Q114: [118 104 166 158  88 176 151 143  77 125  84 160 108 139 186 114 121 123
 170 125 139 111 129 134 112  99 124 111 195 117 115 145 136 148 113 147
 130 134 116  85 127 126  95 181 127 112 169  89  95  89 126 141  92 117
 158 118 123 151]
Q649: [142 127 105 137 106 158 117  89 147  61 157  83  93 152 111 142 152 192
 179 136  81 159 162  88 149 144 143 133 146 156 193 120  84 160 113 147
  97  67  78  85 130  73 170 147 134  54 116 149 123  35 106 169 146 102
 101 114 142 126]
Q153: [162 163 176 132 124 110 120 117 152 146 144  84 116 123 161 136 165 162
 145 132  87 102 139 110 145 120 123 102 131 130 157 142  74 141 101 123
 161 139 165  86 140  60  98  96 127 139 100 147 116 131 120 126 167 165
 122 125 193 135]
Q505: [157 142  74 141 101 123 162 139 165  86 140  83  93 152 111 142 152 192
 179 136  81 159 162  88 149 144 143 127 146 156 193 120  84 160 113 147
  97  67  78  85 130  73 170 147 134  54 116 149 123  75 106 169 146 102
 101 114 142 126]
Q658: [135 118 171 157  82 182 137 115  73 123 104 154  92 156 183 115 123 114
 160 138 142 101 143 115 121  93 125 127 189 117 120 126 123 127  91  97
 120 125 104  90 104  88 146 125 116 126  49 161 113  88  94 135 131 137
 114  77 136 159]
Q592: [135 118 171 157  82 182 137 115  73 123 104 154  92 156 183 115 123 114
 160 138 142 101 143 115 121  93 125 127 189 117 120 118 128 120 145 135
 137  50 162 152 128 134 129 151 102 135 175 115 128 128  78 150  96 173
 147 133 169 111]
asked: [142 127 105 137 106 158 117  89 147  61 157  83  93 152 111 142 152 192
 179 136  81 159 162  88 149 144 143 133 146 156 193 120  84 160 113 147
  97  67  78  85 130  73 170 147 134  54 116 149 123  35 106 169 146 102
 101 114 142 126] -> Q649
back: [146 127 143 144 149  88] -> Q505
asked: [162 163 176 132 124 110 120 117 152 146 144  84 116 123 161 136 165 162
 145 132  87 102 139 110 145 120 123 102 131 130 157 142  74 141 101 123
 161 139 165  86 140  60  98  96 127 139 100 147 116 131 120 126 167 165
 122 125 193 135] -> Q153
back: [140  86 165 139 161 123 101 141  74 142 157] -> Q153
asked: [135 118 171 157  82 182 137 115  73 123 104 154  92 156 183 115 123 114
 160 138 142 101 143 115 121  93 125 127 189 117 120 126 123 127  91  97
 120 125 104  90 104  88 146 125 116 126  49 161 113  88  94 135 131 137
 114  77 136 159] -> Q658

Q574: [137  33 138 138 189 143 194 179 101]
Q12: [134  38 136 144 183 141 187 171 102]
Q266: [135  35 137 143 186 141 189 174 100]
Q371: [149  52 141 107 193 149 200 187 102]
Q367: [137  33 137 140 187 143 193 177 100]
Q163: [134  36 136 144 183 141 187 172 101]
Q108: [142 194 183 136 144  36 198 182 101]
Q757: [149  52 141 107 193 149 204 193 106]
Q441: [161  80 143  66 190 154 211 204 112]
Q722: [137  33 137 140 187 154 193 177 100]
back: [141 183 144 136  36 134] -> Q163
back: [177 193 143 187 140 137] -> Q367
back: [194 143] -> Q574
back: [100 177 193 154 187 140 137  33] -> Q722
back: [187 141 183 144 136  38 134] -> Q12
asked: [149  52 141 107 193 149 204 193 106] -> Q757
back: [ 66 143  80 161] -> Q441

Q379: [114 180 134  80]
Q91: [192  98 158 101]
Q418: [ 73  75  69 178]
Q786: [130  98 158 101]
Q535: [144  80 103 187]
Q206: [163 186  75 141]
Q653: [105 154 175  95]
Q368: [163 186  75  75]
back: [158  98 130] -> Q786
back: [75 75] -> Q368
back: [187 103  80] -> Q535

Q461: [158  91 147  95 141 174  99 160  93 127]
Q803: [189 162  39 201 138  61 173  44 200 138]
Q369: [141 145 111 126 130 132 130 116 111 143]
Q826: [170 170  61 172 152  92 162  53 192 153]
Q495: [189 155  54 191 119  55 173  62 183 120]
Q749: [153 165  80 155 154 111 151  68 179 156]
Q957: [123 159 101 131 169 142 134  82 164 165]
Q116: [ 95 128 158  90 147 174 106 149 111 143]
Q314: [183 155  48 198 134  57 173  65 182 126]
Q725: [126 147 111 134 143 135 133 104 145 136]
asked: [ 95 128 158  90 147 174 106 149 111 143] -> Q116
back: [151 111 154 155  80 165] -> Q749
back: [147  90 158] -> Q116

Q493: [118 123 114 113  80 124  94 116 106 154 123 145 117 119  69  64  83 158
 119 109]
Q701: [149 154  93  93 172  87 120  88 167 150  99 152  92  80 151 166 171  63
  96 112]
Q110: [116 118 108 104 109 122  99 109 124 136 114 131 115 110 112 113 112 185
 116 109]
Q821: [149 143  76  77 180  82 121  80 165 129  91 133  75  90 164 178 178 113
  80 105]
Q515: [158 124 180 154 137 131 132 179 139 140 168 140 187 147 122 122 131  54
 179 149]
Q82: [109 123 159 157  90 164 123 155 112 123 141 120 172 147 108 101  97 175
 154 133]
Q655: [114 129 211 209  83 189 141 200 107 152 194 147 210 163  82  70  86  41
 208 168]
Q7: [130 143 185 184  86 166  89 179 139 140 168 140 187 147 122 122 131  54
 179 149]
Q853: [128 137 176 176 128 164 150 173 133 123 158 124 180 154 134 131 132  92
 166 149]
back: [117 145 123] -> Q493
back: [132 131 134 154 180 124 158] -> Q853

Q494: [153 212 171 103 160 128]
Q525: [ 62 171 130  82  48 136]
Q694: [212 153 200 103 160 128]
Q24: [152 146 171  59  35 134]
asked: [153 212 171 103 160 128] -> Q494
back: [ 59 171 146 152] -> Q24
asked: [212 153 200 103 160 128] -> Q694

Q282: [ 82 116 127 128 136  68 182 111]
Q820: [194 158 128 136 127 211 127 158]
Q864: [194 158 128 136 127 122 127 158]
Q181: [ 97 136  57 187 129 182  68 111]
Q675: [ 82 118 107 107 129  68 182 111]
Q311: [105 116 117 113 124 114 149 138]
Q841: [146 136 144 137 150 140  87 125]
Q281: [ 68 101 101 150 125 122 133 133]
asked: [194 158 128 136 127 122 127 158] -> Q864
back: [111 182  68 129] -> Q675
back: [129 107] -> Q675
back: [ 68 129 107 107] -> Q675
back: [150 137 144 136 146] -> Q841
asked: [194 158 128 136 127 211 127 158] -> Q820
back: [122 127 136] -> Q864

Q797: [138 122 121 110 129 129 129 126 131 131 143 134 213 120 119 127 144 128
 124 162 116 127 101]
Q137: [137 132 134 140 130 125 123 125 114 139 142 134 110 127 122 132 119 110
 129 115  87 137 146]
Q772: [111 133 142 138 118 127 125 137 124 124 123 125 127 118 140 131 132 136
 134 145 143 128 133]
Q660: [ 99 134 129 151 125 126 123 127 118 135 131 131  30 154 150 127 143 145
 136 132 134 131 118]
Q915: [138 122 181 109 145 134 121 134 134 121 103 124 126 130  94 128  95 124
 130 136 142 131 150]
Q711: [122 108 113 131 122 117 126 109 108 129 134 139 139 128  99 127 144 128
  94 107 113 124 120]
asked: [138 122 121 110 129 129 129 126 131 131 143 134 213 120 119 127 144 128
 124 162 116 127 101] -> Q797
back: [134 132 136 145 143] -> Q660
back: [143 127 150 154  30] -> Q660

Q94: [115 128  94 134 104 217  77]
Q200: [131 115 113 130 107 146 102]
Q243: [112 101  95 104  81 208 116]
Q752: [115 128 113 126 105 140 110]
Q717: [134 129 110 128 112 148  80]
Q912: [123 136  90 132 102 191  72]
Q419: [134 129 110 128 112 148 100]
Q187: [119 126  96 136 104 219  76]
Q357: [119 132 104  81  95 192  73]
Q754: [114 127  93 133 104 217  78]
Q68: [115 128  94 133 104 217  79]
back: [ 80 148 112 128 110] -> Q717
back: [ 95  81 104 132 119] -> Q357
back: [ 81 104  95] -> Q243
asked: [134 129 110 128 112 148  80] -> Q717
asked: [115 128  94 133 104 217  79] -> Q68

Q539: [171  20 162  87]
Q408: [171  20 168  53]
Q133: [171 162  20  53]
Q457: [171  20 162  53]
asked: [171  20 162  87] -> Q539
asked: [171  20 162  53] -> Q457

Q448: [144  59 185 130  49]
Q10: [142  53 175 134  47]
Q383: [105 127  96  90 171]
Q839: [127  95 118  90 171]
Q600: [111 135 176 128  48]
Q923: [111  87 144 113  93]
Q197: [104 134  88 111 136]
Q932: [118 137 105 121 134]
Q668: [147 124 154 137 108]
Q491: [110 122 130 104 153]
Q679: [140 148 127 143 120]
back: [113 144] -> Q923
back: [136 111] -> Q197
back: [ 47 134 175] -> Q10
back: [ 96 127] -> Q383
back: [105 137 118] -> Q932

Q456: [ 48  58 223  20 115]
Q6: [ 48  58 223  20 166]
Q680: [111 125 125 135 146]
back: [115  20] -> Q456
back: [146 135] -> Q680

Q64: [152 209  77 125 120]
Q28: [152 211  73 117 118]
Q274: [138 150 113 123 122]
Q544: [153 193  84 116 117]
Q503: [122 126  97 111 114]
Q598: [137  77 120 209 125]
back: [111  97 126] -> Q503
back: [209 120  77 137] -> Q598
back: [125 209] -> Q598
back: [120 125  77 209] -> Q64
back: [ 84 193] -> Q544

Q775: [175 169 234 170 113 121 132]
Q146: [147 152 111 148 116 116 103]
Q21: [123 125 116 128  45 117  99]
Q257: [147 152 136 148 116 116 103]
Q642: [114 116  94 120 139 127 112]
Q363: [117 116  65 132 154 112 125]
Q136: [123 125 116 128  45  47 193]
Q962: [113 175 234 169 121 170 132]
asked: [147 152 111 148 116 116 103] -> Q146
back: [121 113 170 234 169 175] -> Q775
asked: [123 125 116 128  45 117  99] -> Q21
asked: [147 152 136 148 116 116 103] -> Q257
back: [170 121] -> Q962
back: [ 99 117  45 128 116 125] -> Q21

Q384: [112 218 154 149 160 140 143 113 157 112 163 161]
Q878: [140 108 164 189  98 131 102 139 165 143 104 151]
Q799: [138 158 159 104 129 137 156 137 145 137 166  88]
Q782: [134 124 203 194 102 121 156 139 157 119 158 151]
Q38: [153 139  79 110  90 152 152 156  92 155 125 142]
Q112: [162 136 149 135  95 155 116 161 154 173 103  75]
Q125: [125 138  94 103 129 125 132 119 125 123 139 149]
Q186: [ 95  99  96  87 116 139  89 129  94 135 105  97]
Q184: [150 134  85 151 166 124 141 119 104 121 107 197]
Q833: [154 150 102 109 175 144 136 131 110 145 113 123]
Q413: [102 112 215 154 149 160 140 143 112 141 175 144]
back: [143 140 160 149 154 215 112] -> Q413
back: [175 109 102 150] -> Q833
back: [ 94 129  89 139 116  87] -> Q186
back: [104 143 165 139] -> Q878
back: [ 75 103 173 154 161 116 155  95 135 149] -> Q112
asked: [102 112 215 154 149 160 140 143 112 141 175 144] -> Q413

Q602: [112 105 113 169 126 118 170 121 146 162 158 149 119 144 124 108 146 119
 138 174 126 145 135 112  42 139 162  70 128 149]
Q171: [143 161 118 111 142 142  89 124 113 103 127 120 105 117 128 137 109 120
 121 106 116  99 101 147 151 120 103 162 131 127]
Q739: [143 175 105 111 140 142  85 113 110  99 139 125  90 115 134 136  98 113
 120 119 112  91  91 155 126 123 106 152 127 137]
Q396: [143 164 122 102 137 142  85 124 109  97 120 116 110 114 133 142 104 124
 120 100 120  98 104 149 167 120 101 168 130 125]
Q332: [134 177 122  78 112 127  76 105 101  73 111 118 108 104 154 150  85 122
 119 115 126  91 105 166 170 126 103 160 113 126]
Q317: [136 178  87 129 141 137  90 102 113 101 157 137  69 121 138 128  93 102
 123 147 104  86  82 158  74 127 119 124 125 152]
Q985: [111 182 108  72  76 102  87  76 101  59 116 136 101 102 181 149  72 114
 126 164 132  93 111 179 122 138 128 114  92 139]
Q42: [132 150 107 130 133 130 114 115 122 118 143 134 102 125 132 125 114 115
 126 141 116 109 108 140  96 129 126 121 125 142]
Q695: [144 147  81 177 174 150 125 125 135 152  90 136  98 119 120 112 113 139
 134 115 125 105  83 128  30 126 131 111 145 157]
Q677: [144 124 100 180 176 151 137 143 141 167 173 138  91 144  95 103 146 111
 128 134 103 122 101 111  55 125 131 117 153 148]
Q487: [108 134 138  90  81 101 125 102 119  95 105 130 143 117 162 143 108 135
 131 149 147 131 146 148 146 137 139 110 101 124]
Q526: [144 154  75 176 171 149 118 119 132 148 188 148  59 137 109 106 122  94
 127 156  91  97  78 132  21 127 131 106 144 162]
back: [112 119 120 113  98 136 134 115  90 125 139] -> Q739
back: [109 137 128 117 105 120] -> Q171

Q429: [163 125 116 125 111 114 208 167 222 163 125 116 125 110 163 147]
Q267: [188 149 112 171 158 126  79 184 134 183 119  83 119 102 127 128]
Q31: [151 111 160 146 158  53 165 167 222 163 125 116 125 110 163 147]
Q275: [112 151 111 160 146 158  53 167 222 163 125 116 125 110 114 106]
back: [167  53 158 146 160 111 151] -> Q275
back: [114 110 125 116 125 163] -> Q275

Q743: [117  95 113 106 127 154 105 119]
Q569: [136  95 118 154 113 106 127 142]
Q651: [129 105 114 162 113 112 117  88]
Q767: [ 95 117 154 113 106 127 105 144]
Q161: [162 155 166 159 139 152 108 168]
back: [127 106 113 154 118  95] -> Q569
back: [ 88 117 112 113] -> Q651
back: [139 159 166 155 162] -> Q161
back: [105 127 106 113 154 117  95] -> Q767
back: [117 112 113] -> Q651

Q43: [130 138 119 128 167]
Q362: [ 32 136 132 131 157]
Q33: [140 143  99  99 101]
Q823: [178 126 106 155 134]
Q326: [124 134 172 153 130]
Q182: [138 130 115 157 141]
Q195: [ 80 122  97 145 104]
Q226: [145 129 130 150  97]
Q816: [149 112 137 131 145]
back: [ 97 150] -> Q226
asked: [138 130 115 157 141] -> Q182
back: [131 132 136  32] -> Q362
back: [157 131 132 136] -> Q362

Q843: [139 131 145 145 101 162]
Q14: [139 140 123 145 121 129]
Q905: [150  96 104 143 105 109]
Q205: [114 169 122 113 124 120]
Q955: [119 113 123  97 213  50]
Q16: [139 140 123 145 130  86]
Q676: [ 95 128 119 113 124 122]
Q867: [114 125 113 124 122 119]
asked: [114 169 122 113 124 120] -> Q205
back: [122 124 113 119] -> Q676
back: [124 113 119] -> Q676
back: [124 113 122 169 114] -> Q205
back: [124 113 122] -> Q205
asked: [114 125 113 124 122 119] -> Q867

